In the data rows, 128 means zero.
Some points, each followed by its number:
133 130 125 151 134 125 111 125 130 112 146 123 154 135 133 126 135 132 120 126 136 111 109 141 124 120 114 139 125 118 141 154 107 113 129 118 114 108 114 141 125 147 93 131 113 126 152 126 133 136 111 112 149 127 145 137 132 116 141 115 0
59 233 202 0 0 194 248 46 68 187 41 176 22 149 112 43 30 96 178 210 123 255 255 84 20 228 149 130 168 93 0 67 240 255 13 213 140 156 183 115 187 33 129 33 83 0 103 199 182 73 129 217 172 167 68 255 133 232 0 255 1
146 135 150 111 114 139 128 141 144 142 141 116 131 129 118 136 115 122 136 129 101 136 124 116 120 138 98 115 130 115 131 146 140 139 138 144 136 106 123 118 122 131 128 111 123 123 141 110 134 116 149 140 139 134 108 123 144 135 118 134 2
133 122 115 146 144 133 101 85 119 124 156 108 147 150 152 119 148 115 107 146 130 121 124 123 132 136 96 127 120 131 142 148 127 117 123 120 67 117 125 128 104 135 95 144 104 113 160 148 141 144 98 131 105 138 146 156 136 117 146 64 3
136 136 108 157 145 94 110 142 83 109 166 85 151 138 136 108 147 122 90 151 138 100 113 160 159 159 136 151 116 102 155 126 120 89 62 103 160 104 76 191 115 129 76 175 146 129 137 141 145 164 120 79 163 100 125 137 138 125 139 130 4
125 139 122 149 117 128 113 117 125 112 152 130 149 144 139 135 136 135 130 127 137 109 111 138 125 115 125 145 131 118 143 151 105 116 126 114 117 110 121 140 121 145 94 132 124 142 145 123 127 138 117 114 148 120 146 141 132 117 141 108 5
122 135 118 149 120 127 112 118 119 111 153 126 154 142 140 138 138 132 129 135 139 112 106 137 125 110 123 144 132 113 147 148 109 118 124 118 120 107 118 138 122 143 96 132 125 144 147 122 127 139 114 113 149 122 138 141 131 117 144 105 6
130 115 126 149 136 135 111 108 133 119 141 119 154 131 141 133 140 133 108 113 144 115 111 137 131 118 119 140 123 123 140 156 108 104 126 121 105 112 118 127 118 139 99 142 113 129 149 138 137 141 107 112 145 130 145 142 137 116 147 103 7
87 131 233 37 129 139 185 139 170 184 115 126 83 69 110 80 91 94 104 150 82 192 255 78 107 172 78 97 167 114 41 110 183 244 122 175 102 110 153 78 147 50 184 68 119 72 64 60 103 94 208 175 110 206 56 159 131 198 64 132 8
121 80 94 135 179 189 87 85 89 162 70 98 114 220 195 90 112 103 111 210 175 123 128 193 217 25 95 145 48 115 61 134 97 49 59 113 50 77 255 128 180 145 135 143 86 106 120 104 70 111 160 80 0 147 145 129 129 80 145 87 9
118 126 255 0 0 159 255 202 147 255 21 150 0 45 49 173 3 0 159 213 38 252 255 28 18 208 109 24 191 98 14 30 255 255 124 255 92 144 172 0 232 0 217 0 125 69 172 83 115 37 255 255 158 250 0 185 144 248 0 255 10
38 0 96 113 255 232 69 89 46 174 115 116 70 202 135 32 121 79 188 255 99 93 162 154 255 0 151 166 37 37 79 30 106 151 67 181 117 56 219 203 115 141 124 180 1 208 118 143 248 114 186 179 0 174 127 62 90 58 151 0 11
138 133 124 147 136 128 108 126 129 111 146 121 153 137 135 126 136 133 125 119 144 113 107 141 124 115 110 141 128 119 140 158 109 115 128 117 110 109 110 139 123 145 95 133 113 130 151 127 133 139 113 112 151 127 146 138 131 114 142 114 12
124 160 90 155 145 135 101 142 108 140 107 147 149 123 108 135 125 162 90 111 144 99 87 167 133 98 153 157 108 143 154 164 110 145 137 112 150 97 187 144 146 165 112 131 119 174 88 167 144 164 100 103 148 104 152 163 148 135 122 139 13
160 153 173 99 71 152 196 196 192 220 85 140 71 56 48 177 69 84 117 105 24 202 115 79 136 232 127 60 200 58 79 66 224 172 183 207 106 143 176 34 171 60 231 17 92 132 64 90 59 59 226 233 71 176 49 38 122 189 52 128 14
106 155 105 126 148 123 101 81 112 149 141 105 137 122 122 78 158 139 121 171 126 101 139 137 151 137 160 137 110 128 144 167 129 100 117 108 106 124 89 101 115 121 114 152 95 111 135 172 154 149 109 122 156 116 131 128 142 115 136 80 15
91 112 108 167 143 89 148 154 152 108 135 79 130 138 145 160 134 101 145 112 169 93 129 157 150 74 206 111 120 190 173 83 106 118 140 109 171 157 62 144 156 130 153 169 153 125 183 116 159 163 76 92 156 86 152 93 54 115 167 132 16
76 127 120 142 224 167 163 62 81 41 89 238 193 119 164 47 158 174 64 58 163 69 178 141 189 169 112 179 128 163 94 76 111 73 122 96 64 216 151 187 142 124 85 96 67 157 148 107 58 115 135 103 22 90 108 58 37 95 100 74 17
147 59 154 159 105 152 133 97 143 127 164 162 101 138 98 199 67 86 201 183 75 142 138 98 137 183 138 126 89 84 121 142 137 97 126 143 157 69 169 167 92 82 140 112 124 128 149 154 90 68 187 175 118 163 145 129 134 133 104 192 18
170 175 176 92 112 123 133 225 203 226 122 101 91 93 50 133 93 100 134 102 48 186 145 52 101 176 50 61 182 103 52 87 195 181 135 205 206 39 161 111 114 104 192 72 127 33 87 100 119 61 188 193 123 145 80 77 144 176 91 137 19
133 148 123 136 120 126 105 120 126 112 154 127 154 138 130 125 135 132 133 142 136 108 114 141 126 109 132 137 124 121 155 161 106 115 125 114 114 116 109 137 122 144 102 140 119 136 143 130 126 140 115 119 152 131 138 136 133 113 142 120 20
127 206 167 89 78 143 136 93 171 147 38 128 34 148 98 123 106 89 132 122 103 213 225 94 100 160 145 102 131 127 40 128 168 209 85 171 144 190 162 65 179 49 125 78 114 90 85 102 202 113 81 252 96 156 116 164 166 151 67 228 21
175 135 109 148 148 108 136 50 124 58 160 174 136 128 115 23 148 247 111 37 186 214 66 143 55 134 250 200 62 194 157 54 125 63 146 133 162 255 136 184 91 168 134 200 241 197 64 123 139 179 122 103 101 49 151 161 137 119 164 187 22
145 107 142 149 123 49 125 167 111 22 172 164 237 102 99 109 211 146 223 141 147 70 105 219 57 66 118 129 154 88 186 187 115 164 149 89 132 105 162 133 70 150 104 176 101 115 55 222 182 152 169 81 4 169 157 176 195 45 160 124 23
180 137 203 72 74 158 197 181 200 214 97 106 65 69 51 186 75 67 140 123 13 205 136 64 144 201 123 44 199 78 83 94 233 191 207 214 116 125 172 34 157 57 220 23 87 129 97 84 82 59 222 242 101 189 27 63 150 203 55 159 24
39 173 128 67 9 89 220 74 87 175 36 235 91 124 171 85 31 37 148 244 170 135 255 155 0 126 142 135 193 57 135 87 113 224 16 127 38 136 111 27 214 80 101 91 88 110 152 179 117 174 101 127 255 231 198 250 155 170 135 156 25
70 124 130 94 172 174 63 138 115 161 164 122 132 103 150 120 104 181 72 37 131 154 104 144 161 109 98 159 174 96 125 202 67 167 99 111 89 167 242 128 113 118 111 154 93 158 43 132 63 154 68 126 149 122 137 134 92 150 140 145 26
119 165 96 142 149 133 105 116 114 142 113 139 146 122 109 96 132 154 100 129 137 94 109 156 139 118 163 151 108 131 144 168 120 122 126 112 128 116 142 124 144 151 116 137 115 157 107 178 153 159 107 110 165 106 141 145 145 128 124 116 27
New points follow, each followed by the numbers of its three nearest points above by angle, smallest number first.
180 243 208 145 108 123 196 42 131 90 34 156 176 46 83 99 129 242 0 64 202 148 146 129 94 190 0 140 128 217 170 61 183 180 156 169 213 150 32 255 201 193 160 183 162 224 94 176 133 108 111 152 0 101 187 102 191 156 143 139 13 17 22
142 144 143 89 161 185 97 69 194 105 161 255 174 89 136 163 99 200 135 68 172 143 147 81 139 147 95 56 180 166 102 113 175 92 181 116 155 155 91 124 0 88 176 123 171 85 111 255 0 104 139 107 207 135 156 91 144 129 88 59 17 18 19
77 66 100 187 160 92 140 154 106 109 133 64 91 169 191 152 159 86 139 137 157 110 156 173 169 90 192 120 92 176 119 109 78 106 121 113 148 139 118 134 161 109 158 157 156 111 172 68 140 170 116 89 110 102 155 96 60 97 181 128 4 9 16
193 83 70 164 118 35 141 112 152 95 85 92 182 213 156 118 176 201 182 176 187 125 42 137 54 142 198 176 45 88 46 156 139 83 122 118 20 143 127 35 189 170 158 173 171 46 66 76 163 96 148 76 43 124 150 186 123 75 121 64 9 22 23
142 161 133 133 107 130 113 181 173 181 129 146 123 124 89 100 89 120 138 102 98 140 140 95 106 166 81 101 155 101 97 100 145 151 92 154 193 71 148 131 89 136 153 110 123 56 103 114 104 98 143 152 145 145 124 92 118 135 121 116 2 14 19
156 127 121 154 98 114 121 108 112 83 173 133 142 136 160 109 138 164 139 135 174 126 88 131 93 128 164 169 86 115 164 119 117 85 117 138 101 212 121 164 133 156 132 165 206 154 112 116 148 135 113 93 123 96 146 134 129 117 129 149 4 5 22
0 14 57 10 33 53 138 156 19 107 0 31 0 219 183 255 188 6 93 89 145 69 235 86 147 24 104 110 3 255 161 0 83 96 224 0 168 242 143 72 192 92 174 188 255 175 255 0 124 171 139 75 84 13 111 32 0 44 171 227 9 16 17
135 139 102 124 157 160 107 124 98 118 130 148 136 132 136 131 120 130 118 130 157 149 100 143 125 140 115 145 155 151 135 161 102 109 102 120 144 142 138 146 119 138 102 125 122 142 117 143 138 138 103 87 130 125 140 148 158 119 147 119 7 12 13
136 137 97 132 157 166 105 132 94 117 125 146 132 131 136 137 129 125 116 135 161 160 100 147 118 140 112 137 160 165 137 160 108 123 99 121 146 137 149 156 119 137 107 121 131 126 113 146 138 139 101 85 124 134 139 150 167 119 142 129 12 13 27
138 140 97 120 160 169 108 121 93 124 128 150 135 131 140 131 117 135 114 134 160 154 96 141 120 139 115 142 157 155 135 158 101 110 103 122 150 146 143 149 118 136 105 124 124 141 110 146 146 142 98 91 126 125 137 152 161 121 146 123 7 13 27
162 125 174 105 103 137 148 167 158 161 134 106 104 101 95 142 111 113 156 151 61 157 132 82 136 161 118 95 145 116 107 123 177 154 170 170 147 105 142 108 118 104 163 85 128 117 112 103 122 76 174 188 132 158 72 105 152 162 88 159 14 19 24
51 0 74 200 180 28 150 180 90 72 121 0 62 198 223 190 201 61 148 106 155 96 165 148 161 104 212 133 83 225 114 55 66 87 140 100 157 152 97 139 197 108 191 190 218 131 222 52 148 168 83 68 111 72 159 60 4 97 206 177 4 9 16
122 130 131 140 144 137 109 107 142 115 146 139 153 129 129 135 132 140 122 109 148 108 114 132 126 108 126 136 122 125 146 146 110 90 125 117 138 121 113 141 114 147 108 143 115 137 141 155 136 141 119 102 165 135 149 135 141 113 145 101 0 7 12
88 110 118 146 155 138 104 115 101 109 148 106 144 154 138 113 163 127 133 168 112 95 115 106 182 79 119 152 117 87 121 118 112 158 124 143 111 71 115 153 118 153 107 158 83 179 132 110 190 135 134 154 78 146 153 116 113 99 152 69 3 6 11
155 86 75 171 156 53 141 95 149 112 82 90 174 208 157 106 195 104 133 188 145 117 126 143 95 136 125 104 108 132 54 147 141 134 119 107 36 74 90 21 164 126 142 152 117 60 159 114 187 136 105 128 78 164 143 163 112 92 175 0 3 9 15
63 109 87 95 118 97 112 91 94 135 91 69 90 143 130 138 169 106 114 141 126 93 170 129 165 106 158 137 79 188 148 108 107 87 161 60 140 148 90 94 135 118 140 158 150 142 157 142 153 158 127 103 142 71 132 84 79 104 153 124 4 15 16
115 133 99 127 118 121 108 129 112 119 121 118 134 144 132 148 140 130 115 130 144 104 115 144 135 96 139 145 107 153 154 137 99 121 148 92 132 122 135 134 137 144 114 143 137 158 134 135 131 153 115 108 142 102 145 131 114 119 145 134 5 6 13
167 114 170 111 82 150 164 180 165 159 140 131 108 102 105 124 93 121 190 159 44 144 149 65 158 191 123 88 124 118 101 114 173 147 165 161 145 108 166 114 83 100 185 87 110 110 117 104 95 65 187 212 145 189 67 91 137 184 75 169 14 19 24
56 101 102 125 108 78 123 151 85 109 128 32 93 168 164 213 206 120 142 149 109 106 176 119 178 88 129 124 90 210 150 101 91 147 158 79 152 153 109 132 137 111 133 198 157 93 162 62 116 161 98 70 131 81 152 77 46 102 157 177 4 6 16
104 158 120 128 147 132 86 162 132 154 149 130 136 125 129 117 122 132 107 109 150 120 115 118 115 105 91 139 157 101 119 158 85 131 95 121 128 102 150 152 119 147 102 142 100 97 111 126 101 137 92 108 161 113 159 117 110 120 146 112 0 12 26
155 99 109 152 87 106 111 122 103 88 195 125 133 144 161 122 138 159 161 133 170 137 83 131 82 124 188 178 75 118 158 120 101 68 121 134 108 214 139 151 121 153 131 163 212 147 106 107 151 146 125 92 132 99 145 142 126 115 124 154 4 5 22
179 127 92 144 114 79 107 126 66 98 185 87 151 141 160 84 95 108 86 127 192 121 37 176 141 196 205 211 79 64 197 98 128 8 28 122 125 160 108 207 132 162 67 182 248 183 93 168 156 158 179 102 188 85 115 151 187 150 120 145 4 22 27
162 163 188 69 161 157 103 166 158 191 98 86 96 102 119 178 109 127 159 132 79 162 154 79 154 162 138 89 124 76 139 117 174 136 159 165 129 114 163 69 98 105 162 104 96 111 86 114 143 58 162 167 190 160 73 86 125 146 107 128 14 19 24
76 53 101 211 152 42 167 174 135 85 139 62 89 154 190 166 160 76 147 99 171 100 163 166 142 116 236 109 108 185 131 102 68 119 151 105 170 159 50 124 163 108 168 153 176 125 191 68 170 181 107 102 144 92 161 91 33 101 206 122 4 16 22
174 108 144 186 90 47 136 129 89 51 118 171 189 103 95 100 227 178 138 111 157 90 130 191 60 111 75 114 118 101 204 132 149 148 115 116 118 176 91 170 103 166 106 166 82 119 41 188 188 134 170 125 0 160 148 154 222 88 147 140 20 22 23
133 153 141 133 136 123 112 176 164 166 143 118 129 116 94 126 127 129 130 119 106 141 132 97 107 141 80 104 151 110 106 115 141 134 131 148 158 92 137 151 120 132 140 111 108 82 112 129 125 106 149 140 144 139 122 106 142 146 121 121 2 19 24
133 168 120 138 200 145 108 58 160 92 149 198 160 119 106 84 139 190 91 62 165 158 110 137 102 116 131 132 140 173 141 111 127 103 154 104 166 148 94 163 79 146 108 154 144 135 116 188 93 163 112 92 158 97 158 141 148 118 155 97 7 22 27
90 82 112 163 159 116 118 125 110 109 137 98 122 161 161 125 148 103 129 143 144 101 130 142 170 84 160 139 106 119 118 113 95 127 122 126 125 102 118 143 139 139 130 149 117 163 149 102 167 148 132 132 88 128 153 108 92 96 168 90 9 11 16
126 134 108 101 178 181 92 128 88 138 144 137 127 116 149 137 110 139 100 118 161 173 93 136 130 139 102 144 169 155 129 174 88 120 92 123 134 164 169 146 113 130 108 123 119 146 84 146 126 140 89 88 129 130 135 148 157 127 149 129 13 26 27
